Rotation paths and how fast each direction turns (degrees per step)
Each turn is a multiple of 5 degrees from 10 to 175, or 0.
Each row of a path follows its step; steps can be skipped.
Path 1:
step 2: [-19  19  -2   0 -17  18  33  24  16 -28  -3  -7   3  -7   0  21 -21   2
  -6 -16   6   5 -12  -4 -11   9  -8  19  -8  23  -8 -13 -26  28  18   5
  -5  12  21   6  12  27   4  -7  -5 -20  45]
step 4: [ 16  24  11  19 -13   2 -11   1  24  36   5  14  19 -21 -14  -4 -20   1
 -37 -24  11   5 -14  -3 -12   8  14   1  18  -4   8  -1 -17  17   7  -6
  14  -3 -24 -41 -23  -1   8  18  18 -14   2]
step 5: [-17  -4   0  -6   8  -7 -14 -18   8   7   6 -24  38 -15   4  19  -4  -8
 -19 -11  41   0 -14 -16 -22 -13  -4   2   4 -15 -44  17 -12   5  17   7
  10  -1  16  24  17 -10  17  14  25 -10  10]
step 6: [ -8   2  -9  -1  -8   9   6 -34  29  16   9 -23   6 -18 -13 -27  14  -3
   2  39 -14   1 -23 -26  -3   5  14  -9   2  37 -38   4   3   7  18 -10
  26  17   7 -11   1  -6  11  -9 -23   1  14]
step 7: [-11  10  -6   7 -23   9  41  -2  10 -12  -9  12   3 -19   7 -12 -16   3
 -15 -23  33   1 -23  18  16  14  -3 -10  -5  35 -25 -23   2  -3  19   5
 -13   5 -10  -9  10  17   4 -22   8  -6  37]
step 8: [-12   7 -34   8 -11   9   1  31   8 -15 -18  -7  12 -27   1 -12  -1  14
   9 -18 -10   8  -3  -6 -26  25  20  -8   8 -29 -12 -13 -25  20  10  13
   8  -5  41 -11  20  -6 -16  -4   0   8  24]
step 9: [ -2   7   9  12 -17  29  10 -16  14  17  18  -4  10  -8  10   0 -13 -17
 -23 -27 -19  -8  -2  -6 -24  22  21  20  29   8  14 -21 -33  37  19  -7
  21   1 -12 -11 -13 -10  19   6   2  -3 -10]
step 11: [ -5   4 -36 -19   0   4  -7 -11   9  16  11 -21  17 -18  -3 -31   4  16
 -32  10   3  13 -15 -18 -27  -1  10 -14  -4   6 -41  20  27  -1   2   5
  37   4  -8  -6 -11 -15  18   0  -5 -10  11]
Directions:
[  6  -3 -13   2   1  -5  -1  -5   6  -1   5   0  -9   1  -4   9   5   1
   3   2   4  -2   3  -1  -1   3  -3   1   2  -2  -1  -5  -3  10   5   5
  -3  -4   6   4  -6  -4   2   7   7  -7  -1] | 100
[-2  4 -2 -4 -4  2  6 -4  1  6  0 -4 -7  2  1  3 -4  0 -6 10 -7 -2  2  6
 -2 -6  0  4 -3  2 -8  1  7  5 -6 -4 -8  0  0  6 -3  5 -5 -5 -5 -6  7] | 90
[ 6  0 -1 -8 -1 -3  8  1  0 -3  6 -2 -3  0  9 -1 -6  5  5  3 -1 -5  4 -8
 -6 -9  2 -4  7 -7 -7  3 -1  1  1  6  1 -1  3 -7 -1 -4  1  1 -8  8 -2] | 135
[ -7  -8  -2  -6   3  -4  -2  -2   5  -2  -4  -6  13   2   5   2   0  -2
   9   2   5   2  -5   4   3   1   1  -2   2  -6   2   3   0   3  -3  -4
 -10 -12   4   2   1   0  -5  -4   2   2   3] | 145
[  3   0   4   6   0  -4   2  -4   4  -4   5   7  -4   8   4   2 -10  -3
  -2   1   7  -1  -2  -2  -9   6  -4  -7   3   2   6   3  -4  -6   1  -9
  -7   1  -5  -3   1   0  -4   1   0  -5   8] | 135
